[171  99 166 150 171 203 188  98  22  93 145 157 150 120 110  60 181 126
   0 125 138 111 152 134]
[116 118 149 150 153 140 153 135  92 118 167 117 155 116 110 105 125 140
  67 132 122 110 130 156]
[207 111 123 113 151 172 160  76  29  96 140 201 120 136 139  99 144  99
  85 137 138 112 133 130]
[152 114  71 131 120 147 140  92 146 114  89 159  61 174 149 156 137  78
 173 115 166  92 124  87]
[ 95 149 161 114 115 108 105 140 206 122  96 108 129  84 111 110 138 172
 154  99 136 178 129  86]
[ 67 152  99 111  85  80  77 148 242 144 122 108  98 114 142 145 106 130
 239 114 146 124  97  95]
[ 74 118 123 155 110 111  82 160 196 126  64  78 141 179 103 104 125 111
 123 117 108 132 134 120]
[160 100 149 136 174 166 151  78 152 102  61 157  95 165 115  78 208 116
  68 100 185 130 151  67]
[169 113 174 126 183 157 190  86 103 117 136 152 116  95 102  84 196 160
  40 109 174 141 135  97]
[130 186  98 125  56 152 112 133 152 127 115 126  72  83 144 181 111 140
 241 107 110 170 104  82]
[100 113 116 130  95  98 141 162 138 147 114  98 152 126 114 147 110 130
 121 133 131 121 121 148]
[ 95  94 109 131 162  96 135 142 113 156 199 111 154 161 143 134 101 112
  90 158 138  47 133 190]
[107 144 176 147 121 129 128 150 129 108 128 102 166  76  97  99 127 161
 105 117  97 176 128 124]
[177 134 153 105 156 197 160  77  36 102 194 183 120  70 146  78 152 146
  58 114 135 114 146 118]
[158  98 120 136 142 127 153 110 124 113  80 147 119 163 119 130 142 105
 112 125 159 123 129 114]
[210  80 116 131 168  99 177  71 145 144   6 132  90 204  94 162 191 107
  89 118 156 168 174  85]
[111 117 139 121 139 115 145 129 154 142 125 100 128 116 121 139 134 152
  99 113 146 128 150 122]
[202 150 131 126 105 124 126  82 125  99  31 158  96 133  90 128 149 119
 169 110 104 219 122  69]
[ 77 144 104 208  58 196 173 193  83 109 156  88 131  92 125 171 110 107
 144 137 111  99  93 143]
[148 157 111 156  67 177 130 149  56 104 125 137 134  98 140 163  98 106
 177 140  72 155 117 136]
[164 137 101 193  70 177 173 126  51  80 100 138 113 108 104 162 118  83
 155 132  91 146 101 110]
[151 137 122 127 135  90  91 123 171 143  56 119 117 191 111 148 133 118
 169 134 107 174 131 120]
[211 154 144 125 123 132 119  87 116 109  48 169 106 140 105 132 161 119
 174 129 104 220 120  85]
[104 108 136 102 159  89  89 147 199 163  84 103 142 188 139 124 135 140
 110 127 149 127 155 139]
[184 139 150 103 192 130  99  73 149 113 108 183  99 169 137 102 164 126
 144 124 146 151 134 100]
[186 102 132  78 202 130 113  77 136 122 118 210 110 191 174 103 161 107
 126 135 194  95 138 120]
[141 133 113 104 101 113 103 140 148 142  83 128 126 141 147 169 110 125
 179 130 119 157 137 125]
[239 103  81  83 129 162 187  44  38 127 124 213  68 122 167 164 162  90
 130 133 165 110 154  95]
[111 100 142 127 129  81 132 168  98 152 136  83 200 129 110 141  85 145
  71 147  87 133 153 194]
[ 89 118 130 161 108 122 132 196 134 138  91  67 168 162 108 156 101 134
  99 134 112 129 126 166]
[171 156 145 148 107 162 170 118 104 121  94 119 105  76 108 171 155 157
 144 110 109 205 135  91]
[105 129 105 143  90  79 106 154 159 140  99  89 142 136 118 174  84 114
 181 136  87 147 132 141]
[102 131  99 158  88 146 113 144 139 118  99 104 117 149 122 129 118  97
 141 120 105 116 128 117]
[123 143 104  97 116 155 107 102 120 128 193 157  93  97 170 114 123 120
 155 122 135  88 131 114]
[134 121 104 112 129 147 138 111  76 138 190 144 120 112 159 129 117 116
 106 136 124  79 143 149]
[109 128 113 100 147  16  80 119 235 181  97  89 112 170 110 163 110 136
 190 129 118 155 136 128]
[137 159 101  80 115 101 102  96 144 153 185 147  85  88 152 144 112 141
 195 126 121 123 122 115]
[134 105  39 186  69 153 130 138  92  94  87 144 102 206 148 181  85  17
 196 150 112  67 107 136]
[ 31 114 125 168 118 181 129 202 119 126 202  92 165 126 167 116 107 120
  90 142 146  35 120 179]
[166 122  71 157  89 117 169 109  81 149 121 110  95 119 121 217 110  96
 168 140  88 139 144 130]
[197 107 140  75 191  83 138  70 105 152 126 160 124 157 121 125 140 142
  78 132 135 143 163 141]
[113 109 124  86 173 120 112 132 135 154 176 142 138 162 170 115 128 134
  99 145 172  65 137 165]
[120 113 114 144  78 114 162 158 112 144  91  90 147 111 110 169 116 130
 118 129 112 145 140 135]
[123 161 162 148  94 159 141 135  99 100 158 123 144  37 107 110 126 160
 133 113  92 172 119 110]
[ 39 174 108 189  12 214 155 199  96  88 179  77 120  30 122 132  91 134
 152 102 105 103  79 117]
[189 104 146  75 191  68 133  69 171 141  65 164 112 163 116 124 164 145
 118 120 171 165 151  97]
[118 116 163 128 154  76 102 169 134 152 110 100 197 163 104 119 114 147
  95 155 100 158 131 182]
[ 56 166 164 180  71 196 159 185  65  99 225  86 166  14 101  85 115 170
  79 120  90 119  91 147]
[155  78 147  84 230  96  90 111 129 150 115 150 167 235 153  95 133 117
  43 150 148  95 179 183]
[107  79  93 129 177 116  68 115 204 113  62 140 115 255 153  91 130  56
 121 124 164  58 151 121]
[106 162 124 115 111  56 103 126 200 165 138  87 107  89 103 165 111 161
 203 123 101 175 118 114]
[106 122 171 165 125 143 171 182  84 129 157  96 188  87 106 133 132 159
  76 148 121 139 114 169]
[ 81 124 112  85 124 121  83 140 178 125 150 147 125 142 168  95 107 122
 151 116 171  72 114 127]
[121 158 137 131 115 120 145 128 108 136 193 108 125  53 115 147 106 165
 146 124  95 149 116 135]
[ 91 110  77 139  94 111 138 147 162 154 121  90 105 145 142 185 109 104
 163 126 137  89 139 129]
[165 143 109  64 151 101 100  63 153 148 160 174  77 120 154 122 137 134
 172 122 144 125 132 101]
[193 171 126  81 115  86 126  66 142 154 123 145  71  69 109 160 143 166
 197 110 103 214 130  79]
[ 96 164 144 136  80 168 120 171 122 108 142 123 145  77 136 121 110 150
 159 120 116 149  99 126]
[131 141 127 130 117 123 110 119 148 116  94 120 118 141 106 116 124 128
 135 113 112 153 124 110]
[154 102 118 125 118 105 159 129 110 131  72 122 139 154 107 149 127 121
 103 130 133 144 136 133]
[140 127 123 117 119 127 157 115 120 129 151 146 112  87 131 141 141 136
 145 127 152 125 116 114]
[123 163 201 134 148 110 112 144 147 126 143 116 170  73  96  99 143 184
 135 131  98 202 109 129]
[158 149 111 144  97 134 141 124 145 136  66 111  91 125 124 200 134 128
 189 114 110 185 138  92]
[131 165 179 117 182 203  97  97 128  77 188 194 114  98 156  32 168 150
 118 108 156 118 107  95]
[171 155  58  96  97 160  95  64 132 104 135 199  35 141 176 140 119  74
 233 113 141  97 114  74]
[123  71 139 137 178  59 102 180 121 151  74  91 216 250 110 136  89 107
  60 174 106 115 149 223]
[145 143 124  87 158 116  85 100 133 136 198 186 115 126 182 127 120 119
 195 153 140 100 114 140]
[111 143 128 115 112  48  95 140 190 161  84  75 133 139  91 158  97 157
 161 119  89 184 132 134]
[136 159 122  70 132  58  75  88 213 161 120 132  84 116 124 134 126 156
 201 113 121 174 130  92]
[150 129 108 119  92 159 176 117  62 126 167 153 114  75 143 144 128 125
 126 134 141 109 114 126]
[178 111  86 137 103 132 173 135  61 154  92 114 118 151 137 224 109 107
 128 142 105 138 158 153]
[146 114 116 112 142 137 133 109  89 128 147 138 129 137 141 123 119 118
  93 129 120 106 152 142]
[138 181 164 105 126 187 141 108 116 116 193 154  99  20 153 121 151 183
 154 101 138 161 127  87]
[ 38 155 146 174  95 147 118 186 144 107 187  75 159  77 111 100  93 149
 124 119 100 108  98 145]
[172  88  76 147 134 123 147 101  85 121 109 165 110 195 140 154 125  52
 141 157 136  80 129 142]
[ 34 175 168 163  71 154  96 193 161  98 174  81 167  34 113  91  95 169
 155 108  85 153 101 123]
[159  98 126  97 150 138 161 109  78 124 143 167 136 133 143 114 132 126
  76 133 161  94 137 143]
[ 66 123 146 102 129 102 129 161 152 157 205 101 160  67 145 120 111 171
 114 130 146  99 132 156]
[154 108 179 156 190 142 116 123 133  92  63 158 163 201 104  61 177 104
  76 139 142 148 123 122]
[152 114 170 158 169 177 129 122 100  99  77 142 152 178 108  70 175 118
  47 125 126 147 148 123]
[163 139 116  90 114   6 163 115 164 210 108  66 110  81  87 252 100 193
 179 127  96 217 152 136]
[123 136 129 125 133  82  92 146 156 147 133 122 145 147 133 151 108 124
 183 152 108 144 115 152]
[ 85 121 208 170 168 104 144 166 155 128 110  63 194 114  51  67 156 181
  25 121 112 172 127 144]
[141 149 121 145 108 154 166 130 101 135 151 125 107  86 131 173 138 138
 155 133 129 140 116 120]
[100  86 121 121 142  93 128 146 167 160  87  88 144 178 119 129 133 130
  71 124 150 105 158 144]
[ 97 105 102 130 131 144 111 135 163 100 115 154 117 175 158 102 124  87
 140 124 176  62 112 116]
[ 87 141 190  87 166  96  65 164 157 143 169 116 199 114 142  76 106 181
  98 137 111 145 142 174]
[129 125 122 131 129 225 150 132  54 101 182 165 124 115 181 104 135 114
  84 124 153  66 134 137]
[180 137 127 113 153 213 133  72 113  87 108 211  70 152 160  77 196 103
 129 110 187 112 119  67]
[ 80 133 155 131 138 138 119 151 124 125 184 110 158 103 119  71 124 151
  76 125 126 100 116 151]
[128 108 178 129 158 182 160 123  95  92 129 162 154 110 113  37 179 144
  26 115 177 111 119 113]
[ 79 127 115 135 101 124 145 153 153 149 159  86 121  87 131 155 119 146
 134 118 135 108 133 128]
[112 156 109 130 102 143  96 143 123 130 170 130 117 122 153 139 106 117
 179 139 107 111 110 140]
[172 146 133  75 144 141 132  61 157 126 118 180  64 101 134  99 183 150
 143  95 173 149 130  57]
[124 118 139 150 160 173  93 135 132  89  85 149 141 214 134  70 140  91
  92 129 138 105 123 132]
[ 43 125 126  78 126  53  74 203 175 183 196  86 187 130 169 154  51 165
 153 154 128  84 123 211]
[120 134 118 189  61 149 146 163  94 100  78  99 146 122  85 135 119 102
 137 132  83 159 100 125]
[ 94 115 133 142 121 102 149 169  83 151 173  73 180 111 104 147  82 151
  68 143  89 114 135 196]
[195 136  99  82 144  95 106  86 104 153 153 176 106 134 178 192 103 110
 209 154 110 137 149 140]
[129 176  93 115  89  93  77  99 217 129  94 126  58 121 125 161 114 124
 255 102 107 173 109  66]
[ 89 136 172 180 104 139 151 193 135 128  75  57 173 117  68 123 140 165
  73 120 105 182 117 138]
[112 125  79 185  62 115 145 161 105 125 108  93 132 140 110 190  89  79
 181 152  86 119 102 147]
[113 151 130 141  82 188 123 125 148  79  94 157 100  98 126  74 160 116
 153  98 155 131  95  63]
[145 144 107 125 143 112  92 107 166 137 115 146  94 171 147 150 130 101
 199 138 126 130 122 116]
[ 93 103 139 176 138 181 176 150 104 103 141 115 142 131 112  89 157 117
  45 123 165  73 115 131]
[100 135  90 133  97 147 146 136 127 128 174 121  93  97 151 162 106 119
 165 120 145  81 113 122]
[172 131 149 117 172 157 122  68 139  98 104 172  96 137 128  81 173 127
 110 102 148 146 147  75]
[123 119 212 100 201  96 135 147 139 145 147 120 194 105 112  91 144 199
  55 135 149 161 138 163]
[136 161 144 103 112  91 102 107 182 146  96 107 104  91 101 130 143 168
 165 102  98 210 139  83]
[ 27 112 179 212 130 124 140 223 134 114 129  30 222 135  63  85 101 151
  21 130  94 118 116 187]
[117 105 107 145 144 133 160 131  73 140 201 122 140 124 138 140 109 112
  91 154 130  64 128 177]
[ 90 175 164 105  93 142  90 157 179 126 135 123 136  56 137 101 135 179
 176 107 125 177 114  94]
[ 77 123 152 150 103  91 152 180 157 155 102  47 164 109  74 136 121 173
  78 117 115 158 125 146]
[ 78 115 112 137 113 164  89 142 192  87  89 145 112 168 156  83 135  90
 152 106 172  80 116  87]
[159 124 148 194 150 192 149 122  95  80  76 145 127 176 100  93 176  92
  89 131 126 138 116 111]
[131 112 111 158 120 217 161 117  32  81 204 181 129 106 170  93 132  76
  98 143 143  45 117 136]
[123 127 123 137 129 174 132 122  83  99 161 146 128 132 136  92 122 112
  88 125 131  85 120 136]
[119 100  99  81 142  65 141 125 139 188 170 109 125 136 146 172 103 146
 115 141 150  84 148 168]
[117 134 144 116 168 160 122 106 120 107 200 162 121 108 146  71 135 136
 101 118 153  80 120 126]
[165 127 129 165 133 154 171  99  87 107 112 138 109 125  98 125 159 112
 105 124 119 143 124 108]
[132 158 157 115 114 135 114 115 135 109 132 148 129  79 110  82 141 150
 143 115 118 169 105  98]
[154 100  97 136 130 100 183 113 111 160 119 111 107 138 115 189 131 119
 117 137 143 118 139 135]
[100 117  94 142 112 141 111 157 149 133 106 121 119 188 151 140 121  93
 145 137 147  84 119 138]
[106 120  86 117 131 132  79 114 169 120 125 152  97 194 158  99 123  79
 160 124 153  66 119 118]
[113 129 132 145 144 141 112 120 152 101 118 131 119 155 118  94 135 113
 120 117 134 114 119 113]
[ 97 175  89 125  69  86  95 157 158 175 181  83 109  76 152 227  71 140
 255 145  66 150 121 145]
[194 133 139  98 159 101 185 102  72 168 167 131 122  84 129 200 128 173
 118 142 123 165 145 152]
[ 57 106 145 140 165 125  78 154 194 115 129 108 157 181 136  66 120 117
  88 117 144  76 138 142]
[ 78 118 154  85 153  99  93 140 193 138 144 131 149 131 138  67 136 157
 102 119 173 103 120 129]
[152 114 117 136 123 128 117 141  93 132 103 135 153 171 141 146 115  96
 131 155 102 132 142 158]
[162  80 139 106 200  46 147 108 120 180 116  99 162 173 108 163 117 143
  59 148 116 141 184 179]
[124 145 155 120 155 165  83 116 145  99 157 178 129 125 166  72 149 118
 154 132 142 119 119 109]
[168 117 125 127 161 148 130 107  71 117 171 184 134 148 160 125 132  97
 131 161 138  94 120 154]
[140 160 118 169  64 192 121 144  79  93 112 141 125 102 136 134 124  99
 174 134  87 156 110 111]
[161  64 150 109 203  78 168 110 120 153 103 135 162 180 110 117 157 130
  35 147 177 113 155 158]
[114  97  95 108 113  88 109 137 173 150  73 115 127 178 138 147 119 106
 142 130 146 111 146 126]
[156 125 120 139 123 130 155 135  94 129 118 139 133 129 138 173 118 118
 150 143 126 141 122 141]
[155 106 160 111 182  91 149 104 100 143 161 144 159 119 114 110 141 145
  76 150 133 134 137 156]
[154 145 131  33 148  49  81  82 167 178 169 155 112  88 153 137 116 171
 184 129 124 162 153 122]
[136 129  73 176  60 122 162 147  81 138 103  86 117 132 101 201  94  95
 157 142  74 137 119 144]

[ 95  94 109 131 162  96 135 142 113 156 199 111 154 161 143 134 101 112
  90 158 138  47 133 190] 0 0 0 1 1 0
[159 124 148 194 150 192 149 122  95  80  76 145 127 176 100  93 176  92
  89 131 126 138 116 111] 0 1 0 1 1 0
[131 141 127 130 117 123 110 119 148 116  94 120 118 141 106 116 124 128
 135 113 112 153 124 110] 0 0 0 0 1 1
[104 108 136 102 159  89  89 147 199 163  84 103 142 188 139 124 135 140
 110 127 149 127 155 139] 1 1 0 0 0 0
[118 116 163 128 154  76 102 169 134 152 110 100 197 163 104 119 114 147
  95 155 100 158 131 182] 0 1 1 0 1 0
[129 176  93 115  89  93  77  99 217 129  94 126  58 121 125 161 114 124
 255 102 107 173 109  66] 0 0 0 1 1 1
[172  88  76 147 134 123 147 101  85 121 109 165 110 195 140 154 125  52
 141 157 136  80 129 142] 0 0 1 1 1 0
[137 159 101  80 115 101 102  96 144 153 185 147  85  88 152 144 112 141
 195 126 121 123 122 115] 0 0 0 0 1 0
[154 145 131  33 148  49  81  82 167 178 169 155 112  88 153 137 116 171
 184 129 124 162 153 122] 0 0 1 0 0 0
[ 27 112 179 212 130 124 140 223 134 114 129  30 222 135  63  85 101 151
  21 130  94 118 116 187] 0 0 0 1 1 1
[ 93 103 139 176 138 181 176 150 104 103 141 115 142 131 112  89 157 117
  45 123 165  73 115 131] 1 0 0 1 1 0
[120 113 114 144  78 114 162 158 112 144  91  90 147 111 110 169 116 130
 118 129 112 145 140 135] 1 0 1 0 0 0
[114  97  95 108 113  88 109 137 173 150  73 115 127 178 138 147 119 106
 142 130 146 111 146 126] 1 0 1 0 0 0
[177 134 153 105 156 197 160  77  36 102 194 183 120  70 146  78 152 146
  58 114 135 114 146 118] 0 0 0 0 0 1
[195 136  99  82 144  95 106  86 104 153 153 176 106 134 178 192 103 110
 209 154 110 137 149 140] 0 1 1 1 0 1
[193 171 126  81 115  86 126  66 142 154 123 145  71  69 109 160 143 166
 197 110 103 214 130  79] 0 0 0 0 1 0
[107  79  93 129 177 116  68 115 204 113  62 140 115 255 153  91 130  56
 121 124 164  58 151 121] 0 0 0 1 0 1
[ 34 175 168 163  71 154  96 193 161  98 174  81 167  34 113  91  95 169
 155 108  85 153 101 123] 0 0 1 1 0 1
[117 134 144 116 168 160 122 106 120 107 200 162 121 108 146  71 135 136
 101 118 153  80 120 126] 0 0 0 1 1 1
[134 105  39 186  69 153 130 138  92  94  87 144 102 206 148 181  85  17
 196 150 112  67 107 136] 0 0 1 1 1 1
[ 79 127 115 135 101 124 145 153 153 149 159  86 121  87 131 155 119 146
 134 118 135 108 133 128] 1 0 0 1 0 0
[111 117 139 121 139 115 145 129 154 142 125 100 128 116 121 139 134 152
  99 113 146 128 150 122] 1 0 0 1 0 1
[165 127 129 165 133 154 171  99  87 107 112 138 109 125  98 125 159 112
 105 124 119 143 124 108] 0 0 0 1 1 0
[131 165 179 117 182 203  97  97 128  77 188 194 114  98 156  32 168 150
 118 108 156 118 107  95] 0 1 0 1 1 1
[172 146 133  75 144 141 132  61 157 126 118 180  64 101 134  99 183 150
 143  95 173 149 130  57] 1 0 0 0 1 0
[124 145 155 120 155 165  83 116 145  99 157 178 129 125 166  72 149 118
 154 132 142 119 119 109] 0 1 1 1 0 0
[ 57 106 145 140 165 125  78 154 194 115 129 108 157 181 136  66 120 117
  88 117 144  76 138 142] 0 0 0 1 0 1
[123 136 129 125 133  82  92 146 156 147 133 122 145 147 133 151 108 124
 183 152 108 144 115 152] 0 1 1 1 1 0
[160 100 149 136 174 166 151  78 152 102  61 157  95 165 115  78 208 116
  68 100 185 130 151  67] 1 0 0 1 0 0
[186 102 132  78 202 130 113  77 136 122 118 210 110 191 174 103 161 107
 126 135 194  95 138 120] 1 1 1 1 1 1
[140 127 123 117 119 127 157 115 120 129 151 146 112  87 131 141 141 136
 145 127 152 125 116 114] 1 0 1 1 1 0
[158  98 120 136 142 127 153 110 124 113  80 147 119 163 119 130 142 105
 112 125 159 123 129 114] 1 0 1 1 1 1
[197 107 140  75 191  83 138  70 105 152 126 160 124 157 121 125 140 142
  78 132 135 143 163 141] 0 0 0 0 1 1
[165 143 109  64 151 101 100  63 153 148 160 174  77 120 154 122 137 134
 172 122 144 125 132 101] 0 0 0 0 1 0
[102 131  99 158  88 146 113 144 139 118  99 104 117 149 122 129 118  97
 141 120 105 116 128 117] 0 0 0 0 0 0
[123  71 139 137 178  59 102 180 121 151  74  91 216 250 110 136  89 107
  60 174 106 115 149 223] 0 1 1 0 1 1
[ 91 110  77 139  94 111 138 147 162 154 121  90 105 145 142 185 109 104
 163 126 137  89 139 129] 1 0 0 1 0 0
[131 112 111 158 120 217 161 117  32  81 204 181 129 106 170  93 132  76
  98 143 143  45 117 136] 0 0 1 1 0 0
[145 143 124  87 158 116  85 100 133 136 198 186 115 126 182 127 120 119
 195 153 140 100 114 140] 0 1 1 1 1 0
[ 80 133 155 131 138 138 119 151 124 125 184 110 158 103 119  71 124 151
  76 125 126 100 116 151] 0 0 0 0 1 0
[ 97 175  89 125  69  86  95 157 158 175 181  83 109  76 152 227  71 140
 255 145  66 150 121 145] 0 1 0 1 0 0
[207 111 123 113 151 172 160  76  29  96 140 201 120 136 139  99 144  99
  85 137 138 112 133 130] 0 0 1 0 1 1
[105 129 105 143  90  79 106 154 159 140  99  89 142 136 118 174  84 114
 181 136  87 147 132 141] 0 0 1 1 0 1
[123 119 212 100 201  96 135 147 139 145 147 120 194 105 112  91 144 199
  55 135 149 161 138 163] 1 1 1 1 1 1
[156 125 120 139 123 130 155 135  94 129 118 139 133 129 138 173 118 118
 150 143 126 141 122 141] 1 1 1 1 1 1
[178 111  86 137 103 132 173 135  61 154  92 114 118 151 137 224 109 107
 128 142 105 138 158 153] 1 1 0 0 0 1
[152 114  71 131 120 147 140  92 146 114  89 159  61 174 149 156 137  78
 173 115 166  92 124  87] 1 0 0 1 1 1
[140 160 118 169  64 192 121 144  79  93 112 141 125 102 136 134 124  99
 174 134  87 156 110 111] 0 1 1 0 0 0
[189 104 146  75 191  68 133  69 171 141  65 164 112 163 116 124 164 145
 118 120 171 165 151  97] 1 0 1 1 1 1
[ 43 125 126  78 126  53  74 203 175 183 196  86 187 130 169 154  51 165
 153 154 128  84 123 211] 1 1 1 0 1 1
[154 100  97 136 130 100 183 113 111 160 119 111 107 138 115 189 131 119
 117 137 143 118 139 135] 1 0 0 1 1 0
[ 95 149 161 114 115 108 105 140 206 122  96 108 129  84 111 110 138 172
 154  99 136 178 129  86] 1 0 1 1 0 1
[ 77 144 104 208  58 196 173 193  83 109 156  88 131  92 125 171 110 107
 144 137 111  99  93 143] 1 1 0 1 1 0
[ 89 118 130 161 108 122 132 196 134 138  91  67 168 162 108 156 101 134
  99 134 112 129 126 166] 1 1 0 0 1 1
[161  64 150 109 203  78 168 110 120 153 103 135 162 180 110 117 157 130
  35 147 177 113 155 158] 1 0 1 1 1 0
[171 156 145 148 107 162 170 118 104 121  94 119 105  76 108 171 155 157
 144 110 109 205 135  91] 1 1 0 1 0 1
[211 154 144 125 123 132 119  87 116 109  48 169 106 140 105 132 161 119
 174 129 104 220 120  85] 0 1 1 0 1 0
[158 149 111 144  97 134 141 124 145 136  66 111  91 125 124 200 134 128
 189 114 110 185 138  92] 1 1 0 1 0 1
[123 163 201 134 148 110 112 144 147 126 143 116 170  73  96  99 143 184
 135 131  98 202 109 129] 0 1 1 1 1 0
[150 129 108 119  92 159 176 117  62 126 167 153 114  75 143 144 128 125
 126 134 141 109 114 126] 1 0 1 0 1 0
[151 137 122 127 135  90  91 123 171 143  56 119 117 191 111 148 133 118
 169 134 107 174 131 120] 0 1 0 0 1 0
[123 127 123 137 129 174 132 122  83  99 161 146 128 132 136  92 122 112
  88 125 131  85 120 136] 0 0 0 0 1 1
[ 87 141 190  87 166  96  65 164 157 143 169 116 199 114 142  76 106 181
  98 137 111 145 142 174] 0 1 1 0 0 1
[111 100 142 127 129  81 132 168  98 152 136  83 200 129 110 141  85 145
  71 147  87 133 153 194] 0 0 1 0 0 1
[166 122  71 157  89 117 169 109  81 149 121 110  95 119 121 217 110  96
 168 140  88 139 144 130] 0 0 0 1 0 0
[ 90 175 164 105  93 142  90 157 179 126 135 123 136  56 137 101 135 179
 176 107 125 177 114  94] 1 1 1 0 0 0
[113 109 124  86 173 120 112 132 135 154 176 142 138 162 170 115 128 134
  99 145 172  65 137 165] 1 1 0 0 1 0
[ 31 114 125 168 118 181 129 202 119 126 202  92 165 126 167 116 107 120
  90 142 146  35 120 179] 1 1 0 1 0 0
[100  86 121 121 142  93 128 146 167 160  87  88 144 178 119 129 133 130
  71 124 150 105 158 144] 1 0 0 0 0 0
[ 56 166 164 180  71 196 159 185  65  99 225  86 166  14 101  85 115 170
  79 120  90 119  91 147] 0 0 0 0 1 0
[146 114 116 112 142 137 133 109  89 128 147 138 129 137 141 123 119 118
  93 129 120 106 152 142] 0 0 0 0 0 1
[113 129 132 145 144 141 112 120 152 101 118 131 119 155 118  94 135 113
 120 117 134 114 119 113] 0 0 0 1 1 1
[138 181 164 105 126 187 141 108 116 116 193 154  99  20 153 121 151 183
 154 101 138 161 127  87] 1 1 0 1 0 1
[ 81 124 112  85 124 121  83 140 178 125 150 147 125 142 168  95 107 122
 151 116 171  72 114 127] 1 0 1 0 1 1
[112 125  79 185  62 115 145 161 105 125 108  93 132 140 110 190  89  79
 181 152  86 119 102 147] 0 0 1 1 1 0
[136 129  73 176  60 122 162 147  81 138 103  86 117 132 101 201  94  95
 157 142  74 137 119 144] 0 0 0 0 1 0
[148 157 111 156  67 177 130 149  56 104 125 137 134  98 140 163  98 106
 177 140  72 155 117 136] 0 1 1 0 0 1
[106 120  86 117 131 132  79 114 169 120 125 152  97 194 158  99 123  79
 160 124 153  66 119 118] 0 0 0 0 1 0
[113 151 130 141  82 188 123 125 148  79  94 157 100  98 126  74 160 116
 153  98 155 131  95  63] 1 0 1 0 1 0
[106 122 171 165 125 143 171 182  84 129 157  96 188  87 106 133 132 159
  76 148 121 139 114 169] 1 1 1 1 1 0
[202 150 131 126 105 124 126  82 125  99  31 158  96 133  90 128 149 119
 169 110 104 219 122  69] 0 0 1 0 1 1
[ 39 174 108 189  12 214 155 199  96  88 179  77 120  30 122 132  91 134
 152 102 105 103  79 117] 1 0 0 0 1 1
[169 113 174 126 183 157 190  86 103 117 136 152 116  95 102  84 196 160
  40 109 174 141 135  97] 1 0 0 1 1 0
[100 117  94 142 112 141 111 157 149 133 106 121 119 188 151 140 121  93
 145 137 147  84 119 138] 1 1 0 0 1 0
[162  80 139 106 200  46 147 108 120 180 116  99 162 173 108 163 117 143
  59 148 116 141 184 179] 0 0 0 1 0 1
[ 89 136 172 180 104 139 151 193 135 128  75  57 173 117  68 123 140 165
  73 120 105 182 117 138] 1 1 0 0 1 0
[100 135  90 133  97 147 146 136 127 128 174 121  93  97 151 162 106 119
 165 120 145  81 113 122] 1 0 0 1 1 1
[ 77 123 152 150 103  91 152 180 157 155 102  47 164 109  74 136 121 173
  78 117 115 158 125 146] 1 0 0 0 1 0
[136 161 144 103 112  91 102 107 182 146  96 107 104  91 101 130 143 168
 165 102  98 210 139  83] 0 0 0 0 0 0
[ 94 115 133 142 121 102 149 169  83 151 173  73 180 111 104 147  82 151
  68 143  89 114 135 196] 0 0 0 0 1 1
[ 78 118 154  85 153  99  93 140 193 138 144 131 149 131 138  67 136 157
 102 119 173 103 120 129] 1 0 1 0 1 0
[123 143 104  97 116 155 107 102 120 128 193 157  93  97 170 114 123 120
 155 122 135  88 131 114] 0 0 0 0 0 0
[171 155  58  96  97 160  95  64 132 104 135 199  35 141 176 140 119  74
 233 113 141  97 114  74] 0 0 0 0 1 1
[129 125 122 131 129 225 150 132  54 101 182 165 124 115 181 104 135 114
  84 124 153  66 134 137] 1 1 0 0 0 1
[154 102 118 125 118 105 159 129 110 131  72 122 139 154 107 149 127 121
 103 130 133 144 136 133] 1 0 1 0 1 1
[152 114 117 136 123 128 117 141  93 132 103 135 153 171 141 146 115  96
 131 155 102 132 142 158] 0 1 1 0 0 0
[ 78 115 112 137 113 164  89 142 192  87  89 145 112 168 156  83 135  90
 152 106 172  80 116  87] 1 0 1 1 0 1
[171  99 166 150 171 203 188  98  22  93 145 157 150 120 110  60 181 126
   0 125 138 111 152 134] 0 0 0 0 0 0
[184 139 150 103 192 130  99  73 149 113 108 183  99 169 137 102 164 126
 144 124 146 151 134 100] 0 1 0 1 1 1
[164 137 101 193  70 177 173 126  51  80 100 138 113 108 104 162 118  83
 155 132  91 146 101 110] 0 0 1 1 1 1
[134 121 104 112 129 147 138 111  76 138 190 144 120 112 159 129 117 116
 106 136 124  79 143 149] 0 0 0 0 0 0
[136 159 122  70 132  58  75  88 213 161 120 132  84 116 124 134 126 156
 201 113 121 174 130  92] 0 0 0 0 1 0
[132 158 157 115 114 135 114 115 135 109 132 148 129  79 110  82 141 150
 143 115 118 169 105  98] 0 0 1 0 1 0
[123 161 162 148  94 159 141 135  99 100 158 123 144  37 107 110 126 160
 133 113  92 172 119 110] 0 0 1 1 0 1
[154 108 179 156 190 142 116 123 133  92  63 158 163 201 104  61 177 104
  76 139 142 148 123 122] 0 1 1 1 1 0
[194 133 139  98 159 101 185 102  72 168 167 131 122  84 129 200 128 173
 118 142 123 165 145 152] 1 1 0 1 1 1
[111 143 128 115 112  48  95 140 190 161  84  75 133 139  91 158  97 157
 161 119  89 184 132 134] 0 0 0 0 1 1
[ 97 105 102 130 131 144 111 135 163 100 115 154 117 175 158 102 124  87
 140 124 176  62 112 116] 1 0 1 1 1 1
[106 162 124 115 111  56 103 126 200 165 138  87 107  89 103 165 111 161
 203 123 101 175 118 114] 0 0 0 1 1 0
[120 134 118 189  61 149 146 163  94 100  78  99 146 122  85 135 119 102
 137 132  83 159 100 125] 0 0 1 0 1 0
[ 74 118 123 155 110 111  82 160 196 126  64  78 141 179 103 104 125 111
 123 117 108 132 134 120] 0 0 0 0 0 0
[141 149 121 145 108 154 166 130 101 135 151 125 107  86 131 173 138 138
 155 133 129 140 116 120] 1 1 0 1 1 0
[117 105 107 145 144 133 160 131  73 140 201 122 140 124 138 140 109 112
  91 154 130  64 128 177] 0 0 0 1 1 0
